Each row is where one point has got to under a steady rotation. How many ticks took it there?
The counts run from 0 to 889.
[117 159 113 108 114 197 168 157 143 134 158 112 147 106 101 119 109 135
 135 116 159 163 113 157 134 154 126 157 202 145 180 152 125 158 155 118
 129 138 171 105 113  99 105 129 154 139  82 101 118 120 121 127 122 147
 121 163]
10
[171  98 149 157 167 150 143 139 108 134 150 158 112 145 122 129 146 150
  96 125 103  74  99 133  99  72 123 109 111 119 121 108 117  95 141 110
 165 119 156 183  77 128 143 139 152 134 145 118  49 165  90 109 107  89
  99 165]
365
[ 74  93 113 123 118 134 147 143 119 132 153 116 139 136 114  97 136 138
 141 106  82 153 173  61  96 146 109 142 158  89 162 173 121 150 144 107
 113 148 181 155  96 168 179 141 169 112  87 101  89 115 118 203 130 140
 136  83]
378
[142 176  82 160 101  98 134 150 134 153 175 123 133 152 133 150 117  93
 101 123 148 137 148 121 110 168 105 154 104 177 142 136 108 107 104  76
 107 179 136 161  81  94 141 148 148  82 136 151 145 104 160 142 131 154
 165  91]
449
[141  96 120 158 102 174 142 143 147  52 167 170 100 173 158 120  80 142
  92  83  94 145 122  89 134 128  78 106 129 126  92 173 131 113 128 112
 116 134 145 105  60 102 145 134 157 133 128 147 150 131  78 114 136 114
 127 142]
161
[ 88 185 125 133 118 105 140 156 154 169 143 134 139 129 102 107  88 137
 135 130 135 125 156 172 141 148 105 132 116 171 114 102  96 144 113 151
 106 182 145  72 122 105 110 156 146 121 137 129  92 118 147 135 141 167
 190 140]
696
[133 135 129  99 142 121 127 195 129 153 125 107  74 134  85 117  77 143
 143 100 151 136 156 135 156 152 133 167 124 154 138 112 130  69 146 151
 102 149 161 132 150 134 106 144 108 116 170 116 113 122 158 127 150 111
  67 118]
115
[107 170 134 102 159 102 154 125 156 116 155 134  96  95 135  78  66 150
 154 105 120 107 168 118 133 178 158 162 110 120 156 165 128 119 142 141
 113 148 130  88 119 128 116 114  94 132 106  86 157 190 115 122 155 143
 132 186]
655
[ 79 113 113 138 132 118 162 100 147 131 115 128 121  92 123  95  87  83
 141  98 122 155 160 128  98 131 158 165 156 125 109 161 123 146 118 108
 122 138 108 142  88 182 170 104 165 101 161 141 141 144 144 174 168 154
 131  83]
71
[130 142 152 159 137 160 123 138 117 166 146 134 162 145 117 125 127 111
 123 103  91 107  82 107 133 144  81 148 119 155 117 164  94 182  63  83
 105 124 126 163  58 126 125 164 174 101 108 157 136  88 102  93 147 152
 140 104]
202
[109 110 163 143 175 132 158  98  93 119 117 113 148 128  98 126 149  95
 103 145 142 113 103 121  67 122 148 110 135 110 104 176 102 167 101  74
 151 117  76 125 125 131 163 105 167 166 124 110 175 145 116 154 164 108
 108  93]
798
[122 122 134 142 162 143 181 101 129  93 129 103 124 109 150 121 140 134
 125 119 179 135  87 171 133 103 115 157 183 110  83 157 123 166 181  59
 131 135 140 157  78  86 139  82 138 112 121 121 128 174 128 133 112 102
 110 149]
258
[117 153 155 122 138 115 107 170 141 173 131 138 112 100  95 131 117 102
 143 119 112  58 194 163  81 110 170 122 140 171 171 132 104 134  93 122
 148 163 125 121 128 153 132 161 123 150 129  71 132 106 125 144 164 119
 132  95]
74
[151 160 120  96 111 107 139 125 142 170 154 109 130  61  96 133  96  85
 147 124 153 104 136 130 152 161 177 154 136 149 166 108 144 155 115 175
 141 140 140 129 154 170 119 133 116 147 174 141 131 131 144  88 107 151
 106 164]
345
[138  88 141 105 105 105 128 143 128 126 139 126 122 142 141 104  91  99
 109  76 112 140 126  87 132 125  98 158 109 111  80 119 113 103 142 130
 134 125 143 190  66 133 126 122 103  89 188 159 194 148 123 131 157 111
  81 112]
541
[ 83 123 146  92 152  96 128 130 172  93 105  59 118 104 117 100 142  92
 108  92 155 164 155 135 130 124 148 157 115 101  98 166 140 138 146 118
 111 165 116 132 133 120 121 134 125 126 172 140 186 128 207 110 127 133
 120  90]
152
[128 178  67 143  96  95 119 138 144 139 162  96 140  64 126 118  91 145
 109 145 147 151 177 135 160 169 125 123 148 175 152 107  91 119 128 126
  94 164 158 149 126 125 120  94 140 101 133 116 119 126 173 139 140 134
 146 130]
585
[114 150 183  74 177  65 101 149 129  99 104 132 105 126 110 126 127 106
  90 139 126 111 115 141 118 121 146 154 108  98 117 123 130 175 116 158
 156 128  94 154 126 148  67 131 119 163 112 138 169 133 132  46  92 111
 130 148]
710
[128 121  95 115 102 146 139  97 171 124 117 117 124  77 103 126  47  89
 107 168 137 135 190 110  65 138 145 102 168 102 136 139 106  92  99 144
 118 121 113 100  96 178 172 116 148 130 152 124 144 124 124 155 161 151
  93  89]
856
[138 121  96 129 166 175  98 105 165 123  99  50 123  34 118 105 105 125
  66 129 121 120 184 114 131 112 112 119 122 127 158 154 121  98 114  92
 118 118 143 134  79 132 152 102 163  90 121 123 138 155 147 137 151 129
 102 109]
340
[144 136  99 142 190  94 121 130 108 143 116  45 114 140  82 108 148 143
  87 146 138 118 159 125  81 110 137  99 107 127 134 142  87  76 103 104
  95 191 121 128 123 120 147 102 155  94 132  88 112 145 160 146 119 152
 143 101]
111
[109 150 130 143 179 111 151 164 121  79 140  74 120 149 158 102 152 164
  91  91 134 100 118 183  96 104 100 117 105 105 115 135 108 143 133  84
 139 198 141 124 144  76 117 127 157 118  84 106 141 109 103 129 107 148
 184 146]
81
[189 138  82 122 120 117 173 128 146 128 141 142 120 107 160  96 128 110
 134 115 164 124  89 151 135 170 145 150 144 116 102 137 134 122 116 105
 121 180 139 142 107  82 147 149 110  93 167 135 123 143 162  87  83 111
  92 127]
368
[152 174 146 109 120 140 150 107 141 107 176 135 164 123  96 107  94  93
  87 158 133 105 120 122  72 124 161 116 109 117 163 134 153 105 125 152
 170 129 134  83 111 129 136 122 146 151  89 121 143 146  69 103  95 183
 134 161]
657
[125 108  97  93  84 131 169 171 100 132 140  59 143 126  84 108 102 122
  87 127 122 118  95  79 134 145 113 178  97 105 150 131 138 135 157 133
 117 126 171 148 132 123 176 116 108 123 134 108 136 102 149 138 112 154
  55 133]
175
[102 129 152 109 200 108 124 139 131 134 116 155 119 118 114  92 126 165
 147 125 108 139 118  85 154 146 110 130 106  85 115 163 124 137 118 160
 105 113 145  98 101 138  93 139 169 140 104 135  65 193 117  77 142 127
 128 158]
536
[ 81 106 119 103 150  82 167 139 144 105  80 111  77 133  82 109 103 168
 139 142 148 173 138 163 130 145 147 131 171 110 112 139 137 135 177 143
  97 134 116  96 165 149 102  79 148 133 166 110 103 145 159 141 121 109
 108 114]
803
[122 100 131 163 163 162 188 133 143  75 106 121 108 124 130  90  99 154
 111 104 112 108 104 167  81  87 126 131 140  99  73 149 141 137 134 107
 113 143 119  62  99 133 160 126 148 138 154 121  96 126 100 119 147 169
 116 149]
498
[156 125 155 133 148 142 147 108 129 119  91 150 110  98  80 131  57 110
 126 151 111 129 138 116  90 141 164 100 148 118 121 148 137 118  91 138
 137  96  79  72  95 172 145 110 171 137 123 131 157 134  85 127 190 107
 104 110]
857
[139 147 131 111 130 125 114 193  99 124 165 148  55 161  95 128 104 134
 127 108  98 119 159 109 100 126 166  89 146 145 164 100 115 114  87 154
 160 165 131 138 147 184 114 166 136 156 128  99 111 130  94 120 147 130
 105 117]
859
[117 123 152  85 131 136 169 129 114 149 139 170 135 149 103 111 114 117
 148 139 192 182  81 107 145 200 122 148 140 102  97 162 129 132 142 120
 123 108 105 122  99  81  97 118 152 135 129 160 120 157 141 129 116  77
 128 137]
735
[106 115 159  60 129 106 135 117 174  65 109  94 129 155 117 149 128  95
  97 125 151 150 163 121 103 116 144 171  87 125 113 189 142  92 164 116
 111 119 142 146 116 130 163 130 152 140 154 150 169 117 180 125 103 101
  83 101]
153
[120 145 134 145 149 115 111 133 140 145 111 114 161 161 144 133 112  82
 109 137  97 125 106  95 100 120  64 135 110 127 127 124 113 147  87 125
 159 125 159 157  71 144 152 145 175 108 110 167 104 112  87 116 140 184
 169 112]
201
[107 109 152 129 175 109 114 121 126 134 170 139 138 103 126 109 142 128
 129  87  52  56 167 104 153 111 135 125  84 119 122 127  87 165 115 150
 169 143 157 168 101 172 130 147 126 141 145 118 134 188 119  96 148  90
 119 143]
96
[116 164 163 125 137 115 126 146 145 170 163 163 142 136  82 115 108 148
  94 142 142 115 146 172  97 151 105 117 110 175 167 108 103 113 151 125
 118 147 142  89 103  95 111 148 163 135  91 108  68 120 143 144 118 121
 215 131]
695
[145 154 108 144  95 171 144 186 131 114 180 128 122 173 137 148 117 105
  91  91 134 153 113 152 122 110  87 139 121 167 136 112 122 147 128 103
 139 150 162 137 135  72 130 158 173 135 121 143 139  89 109 112 113 160
 161 138]
390
[126 132 151  95 115  90 127 178 124 131  96 136  93 156 116 133 108  94
  89 132  95 132 141 151  62 105 128 109 128  98 141  89 136 159 110 153
 160 145 126 169 135 160 108 154 144 133 124 125 114  81 107 110  76 141
 148  90]
441
[132 109 147 145 185 105 146 126  51 121 138  69 115 128 107  96 149 151
 107  90 108 157 124  96 121 111 139  72  95 110  99 149 132 154  95 109
 140 169 112 133 148 142 111 140 187 132 117 120 103 153 110 118 115 143
 171 136]
418
[134 147 121 139 125 109 171 168  77 106 160 164 111 176 178 130  95 160
 115 121  94 125  80 130 110 148  93 129 108 121 147 122 131 160 119  79
 133 107 128 185 130 117 142 133 153 119  81 127  69 130  67 146  98 113
 132 160]
753
[107 103 118 127 128 107 157 145 141  94 110 109 134 158 141 101 105 119
 118 131 106  84  72  95 140 131  65 131  84  85 113 151 105 164 120 131
  95 105 147 122 115 130 177 126  92 125 151 141 203 133 103 100 129 115
  67 129]
849
[156 163 104 164 105  80 107 134 118 124 202 132 121 101  94 128 121 161
 100 118 134 102 135 134 159 176 125 123 118 190 134 157  95 123 139  91
  87 176 127 165  94 113  98 121 147 100 101 120 126 130 158 120 116  69
 179 108]
584
[110 128 135 114 177  66 139 152 143 122  79  97 109 102 165 118 130  98
 115 144 126 102 145 198  80 100 117 138 102  93 104  79  94 169  86 134
 150 160 137 127 142 144 177 136 134 147 178 133 115 121 130 133 137 112
 119 110]
193
[136 136 157 117 158 157 147 177 149 126  97  90 102 111  94 118  80 167
 111 117 155 108 138 192  86 124 126 157 122 114 143 101 143  89 145 117
  96 143 160  76 102  92 118 132 127 130 125  74 106 140 126 130 163 153
 119 141]
251
